Here is a table of points, one per row:
array([ 0.37,  0.44,  0.63,  0.81,  0.92,  0.41,  0.31,  1.07,  0.95,  1.35,
       -0.04,  0.81,  0.95,  0.23,  0.75,  1.40,  1.02,  1.15,  0.98,  0.81,
        1.66,  0.60,  0.75,  1.28])
array([ 1.11,  0.58, -0.33,  0.85,  0.19,  0.51,  0.79,  0.83,  0.71,  0.89,
        0.61,  1.14,  1.04,  0.06,  1.21,  1.06, -0.22,  0.53,  0.37,  0.79,
        1.35,  0.34,  1.23,  1.32])
array([0.08, 1.23, 0.42, 1.27, 0.97, 0.85, 0.62, 0.31, 1.19, 1.15, 1.31, 1.82,
       0.60, 0.35, 1.22, 0.59, 0.93, 1.32, 1.16, 1.25, 1.49, 1.27, 0.44, 1.46])
array([ 1.16,  1.27,  0.15,  0.33,  0.05,  0.28,  1.17,  0.95,  0.37,  0.74,
        0.07,  1.66,  0.82,  0.58,  0.99,  0.65,  1.05,  0.61,  0.78,  0.44,
       -0.20,  1.06,  0.48,  0.52])
array([ 0.53,  1.81,  0.02,  1.22,  1.19,  0.68,  0.94,  0.59,  1.02, -0.33,
        0.64,  1.55,  0.26,  0.02,  0.72,  0.62,  1.54,  0.94,  1.33,  0.69,
        0.64,  0.65,  0.95,  0.98])
array([ 1.58,  1.58,  0.62,  1.10, -0.17,  0.79,  0.69,  0.81,  0.97,  0.05,
        0.90,  1.48,  0.82,  1.03,  1.25,  0.75,  1.25,  1.50,  0.49,  0.65,
        1.07,  0.90,  0.98,  0.99])
array([ 1.37,  0.67,  0.99,  0.40,  0.73,  0.42,  1.25,  0.38,  0.65,  0.88,
        0.68,  1.78,  0.72,  1.36,  0.66, -0.01,  1.53,  1.30,  0.81,  0.54,
        1.60,  0.68,  1.26,  1.21])
array([0.98, 1.16, 0.94, 0.37, 0.51, 0.85, 1.03, 0.76, 0.43, 0.86, 0.33, 1.22,
       0.89, 1.78, 1.45, 1.37, 0.95, 1.50, 1.28, 0.51, 0.41, 0.54, 0.27, 1.42])
array([ 0.56,  1.26,  0.92,  1.22,  1.00,  0.47,  1.04,  0.75,  0.37,  1.09,
       -0.63,  0.67,  0.70,  0.60,  0.80,  0.70,  0.92,  1.28,  1.52,  0.77,
        1.45,  0.85,  0.92,  1.01])
array([1.46, 0.35, 1.13, 1.13, 0.71, 0.65, 1.13, 0.13, 1.51, 1.04, 1.01, 0.65,
       0.51, 0.80, 0.92, 1.29, 1.40, 1.53, 0.99, 0.98, 0.94, 0.99, 1.03, 0.42])
array([1.60, 0.06, 1.15, 1.02, 1.52, 0.94, 1.09, 0.40, 1.03, 0.65, 0.68, 0.94,
       0.22, 0.36, 1.07, 0.72, 0.78, 1.10, 1.14, 1.37, 1.29, 1.42, 0.52, 0.41])
array([1.06, 0.22, 1.52, 1.30, 0.93, 1.38, 0.72, 1.60, 0.21, 0.48, 0.83, 0.68,
       0.26, 0.94, 1.15, 1.08, 1.33, 1.40, 1.47, 1.14, 0.58, 0.59, 1.04, 1.04])
array([ 0.78, -0.37,  1.04,  1.79, -0.08,  1.04,  0.21,  0.96,  0.35,  0.86,
        1.69,  1.15, -0.14,  0.92,  0.50,  1.40,  1.18,  0.53,  0.42,  0.75,
        1.00,  1.00,  0.88, -0.26])
array([ 0.82,  0.67,  1.18,  1.34,  0.72,  1.87, -0.35,  0.94,  0.32,  1.80,
        0.47,  1.14,  0.60,  0.41,  0.42,  0.24,  0.58,  1.16,  1.17,  1.18,
       -0.34,  0.68,  0.90,  0.96])
array([ 1.79,  0.84,  0.88,  1.31,  1.15,  1.46,  0.64,  1.20,  0.42,  0.94,
        1.15,  0.38,  0.59,  0.25,  0.20, -0.04,  1.12,  1.75, -0.24,  1.09,
        0.56,  1.47,  0.85,  0.71])
array([ 0.52,  1.13,  1.12, -0.37,  0.64,  1.01,  1.10,  1.00,  2.11,  0.98,
        1.50,  0.88, -0.50,  0.94,  1.26,  0.10, -0.21,  0.23,  1.36,  1.30,
        0.61,  0.31,  1.20,  0.53])
array([ 0.39,  0.57,  1.08,  0.41,  1.46,  0.81,  0.09,  0.94,  1.11,  0.68,
        0.89,  0.97,  0.25,  1.67,  0.14, -0.01,  0.38,  0.47,  0.89,  1.73,
        1.12,  0.25,  0.90, -0.05])
array([ 0.01,  0.48,  0.71,  0.00,  0.78,  0.79,  0.71,  2.23,  1.16, -0.09,
        0.86,  0.06,  0.94,  1.41,  0.06,  0.54,  1.37,  0.56,  0.86,  1.58,
        0.74,  0.13,  0.58,  0.43])
array([ 0.60,  1.41,  0.99,  1.19,  0.75,  0.51,  0.88,  0.60,  1.05,  1.31,
        1.10,  0.05, -0.06,  0.78,  1.31,  0.36,  1.76, -0.55,  0.59,  0.95,
        0.58,  1.12, -0.14,  1.53])
array([0.87, 1.09, 0.46, 1.60, 2.19, 1.23, 1.31, 1.03, 1.04, 1.61, 0.79, 0.88,
       0.93, 1.10, 1.09, 1.58, 1.19, 0.43, 0.00, 1.55, 0.37, 0.51, 0.64, 0.60])
array([0.53, 1.02, 0.85, 0.27, 0.80, 2.17, 1.46, 0.86, 1.29, 1.05, 0.64, 1.01,
       1.18, 0.64, 0.44, 1.75, 1.90, 0.92, 0.95, 1.27, 0.59, 1.43, 1.11, 0.33])
array([ 0.88,  1.41,  1.29,  0.86,  1.51,  0.73,  1.42,  0.99,  1.35,  2.05,
        0.47,  0.89,  0.57,  1.28,  0.81,  0.84,  0.88,  0.72, -0.33,  1.35,
        0.12,  0.83,  0.74,  1.35])
array([ 0.71,  0.86,  1.33,  0.77, -0.03,  1.12,  0.56,  0.10,  1.48,  0.89,
        0.60,  0.22,  1.42,  1.27,  0.93,  0.72,  1.54,  0.30, -0.25,  1.58,
        0.88,  0.52,  0.92,  1.69])
array([ 1.39,  1.92,  0.20,  1.36,  0.70,  1.39,  0.22,  0.59,  1.24,  1.17,
        1.33, -0.03,  1.16,  2.04,  1.02,  1.18,  1.04,  0.90,  1.40,  0.58,
        1.58,  0.79,  0.62,  0.11])
array([ 0.72,  0.99,  1.15,  0.55, -0.03,  1.30,  1.11,  0.78,  0.14,  1.15,
        0.64,  0.58,  1.19,  0.43,  1.31,  0.96,  1.04,  0.56,  1.00,  1.46,
        1.12,  1.48,  1.69,  0.33])
array([ 1.78,  1.19,  0.88, -0.34,  0.97,  0.93,  0.27,  1.00,  0.32,  1.76,
        1.46,  0.23,  1.43,  0.40,  1.57,  1.08,  0.76,  0.90,  1.19,  1.14,
        1.05,  1.08,  1.20,  0.44])
array([ 1.02,  1.18,  0.39,  0.36,  1.19,  0.60,  0.19,  0.43,  0.83,  0.97,
        1.41,  1.12,  1.92,  1.33, -0.57,  0.87,  1.17,  0.26,  1.45,  0.88,
        1.32,  1.53,  0.88,  0.89])
array([1.48, 0.98, 0.34, 1.60, 0.60, 0.69, 0.42, 1.58, 1.75, 0.42, 0.04, 0.94,
       1.33, 1.36, 1.15, 1.19, 0.65, 0.27, 1.44, 1.08, 0.92, 1.18, 0.94, 0.75])
array([1.67, 0.66, 1.40, 0.84, 1.74, 0.85, 0.23, 1.33, 1.47, 1.24, 0.44, 1.59,
       1.19, 1.22, 0.69, 0.54, 0.98, 0.70, 1.35, 0.51, 0.44, 1.49, 0.82, 1.40])
array([ 1.00,  0.74,  1.32,  1.10,  0.87,  0.88,  0.97,  2.30,  1.60,  1.00,
        0.98,  1.32,  1.13,  1.10,  0.78,  0.52,  0.95, -0.02,  0.79, -0.44,
        1.62,  1.61,  1.18,  1.45])
array([0.31, 1.35, 1.69, 1.07, 1.34, 0.79, 0.20, 1.34, 0.96, 0.38, 0.48, 1.66,
       1.56, 1.22, 1.24, 1.67, 0.18, 0.67, 0.23, 0.86, 1.40, 1.13, 1.11, 0.73])
array([ 0.55,  1.51,  1.41,  0.35,  1.59,  0.80,  0.30,  0.80,  0.18, -0.03,
        1.24,  1.17,  0.33,  1.43,  1.17,  1.01,  0.49,  0.78, -0.10,  0.10,
        0.93,  1.50,  1.43,  0.43])
array([ 1.11,  0.81,  1.13,  0.44,  1.04,  0.54,  0.22,  1.05,  1.35,  0.97,
        1.43,  0.78,  0.51, -0.13,  0.02,  1.99,  0.81,  1.18,  1.08,  0.19,
        0.43, -0.17,  0.63,  1.22])
array([ 0.65,  0.89,  1.52,  1.35, -0.24,  0.84,  1.36,  0.84,  0.94,  0.79,
        1.36,  0.42,  0.79,  0.80, -0.62,  1.28, -0.29,  1.20,  1.18,  0.45,
        0.83,  0.86,  0.35,  1.26])
array([ 0.34,  0.15,  1.02,  0.86,  0.88, -0.60,  0.68,  0.96,  0.72,  0.76,
        1.40,  0.77,  1.75,  0.82,  1.33,  0.77,  0.78,  1.48,  1.09,  1.19,
        0.51,  0.84, -0.28,  0.91])
Along one direction, these points spread out more than along any other. Take the direction at right angles to it along which they spread out most. Then take the direction at right angles to both along which they spread out most. Go by this last direction. How far along it is each point below, from 0 to 99? 50 is the average, and the first point above lies past it. One standard deviation of the points above along it is 16.
array([ 1.33,  0.84,  1.23,  1.00,  1.21,  1.16,  1.34,  0.53,  0.48, -0.72,
        1.19,  0.27,  1.39,  0.43,  0.93,  1.18,  0.39,  0.66,  1.13,  1.01,
        0.83,  0.50,  0.53,  1.51]) 61
array([ 0.73,  0.17,  0.73, -0.02,  0.89,  0.78,  1.34,  0.82,  0.18,  0.75,
        1.16,  0.78,  0.38,  1.22,  1.26,  1.18,  0.59,  0.94,  0.91,  0.81,
        1.39,  1.05,  1.00,  1.50]) 60
array([0.80, 1.28, 0.65, 1.03, 0.85, 0.14, 1.57, 0.74, 0.47, 1.39, 0.54, 0.40,
       1.02, 0.78, 0.60, 1.11, 0.23, 1.01, 0.83, 0.52, 1.39, 0.90, 1.30, 0.66]) 52
array([ 0.99,  0.49, -0.09,  1.22,  1.65,  0.79,  1.48,  0.70,  0.26,  0.99,
        1.58,  1.01,  1.58,  1.35,  0.82,  0.84,  1.04,  0.72,  1.03,  0.70,
        0.58,  0.55,  1.28,  1.27]) 43
array([ 1.12,  0.39,  0.89,  1.06,  0.97,  1.05,  1.36, -0.22,  0.39,  1.03,
        0.46,  1.22,  0.73,  0.84,  1.28,  1.02,  0.76,  0.29,  1.48,  0.71,
        0.81,  1.08,  0.94,  0.82]) 42
array([ 0.87,  0.80,  1.10,  0.92,  0.95,  0.63,  1.46,  0.37,  1.39,  0.64,
        1.30,  0.47,  1.15,  0.62,  1.37,  1.20,  0.87,  1.04,  1.20,  0.64,
       -0.24,  1.70,  1.11,  0.28]) 44
array([0.77, 0.99, 0.43, 1.12, 0.36, 1.03, 1.66, 1.19, 0.71, 0.84, 1.30, 1.04,
       0.75, 1.06, 0.74, 1.10, 0.50, 1.43, 1.03, 1.57, 0.79, 1.35, 1.40, 1.20]) 52
array([0.18, 0.99, 0.50, 1.14, 1.38, 0.64, 0.87, 0.77, 0.73, 1.11, 1.14, 0.46,
       1.03, 0.88, 1.27, 0.50, 0.79, 1.33, 1.31, 0.56, 0.41, 1.12, 2.31, 1.33]) 46
array([ 0.83,  1.69,  1.71,  1.12,  0.89,  0.98,  1.56,  1.26,  0.90,  1.15,
        1.63,  1.62,  1.46, -0.30,  1.33,  0.25,  1.44,  0.81,  0.81,  0.87,
        1.69,  0.17, -0.01,  0.21]) 46
array([ 0.53,  0.66,  1.68,  1.28,  0.63,  0.76,  1.04,  0.34,  1.20,  0.76,
        0.52,  1.03,  1.53,  0.69,  0.98, -0.21,  1.05,  0.93,  0.84,  0.27,
        0.79, -0.52,  1.75,  0.02]) 58
array([-0.04,  0.23, -0.02,  0.07,  1.17,  2.27,  1.11,  0.47,  1.20,  0.82,
        0.31,  0.47,  1.18,  0.92,  1.20,  0.29,  0.11,  1.47,  0.24, -0.21,
        1.20,  0.78, -0.58,  0.35]) 53
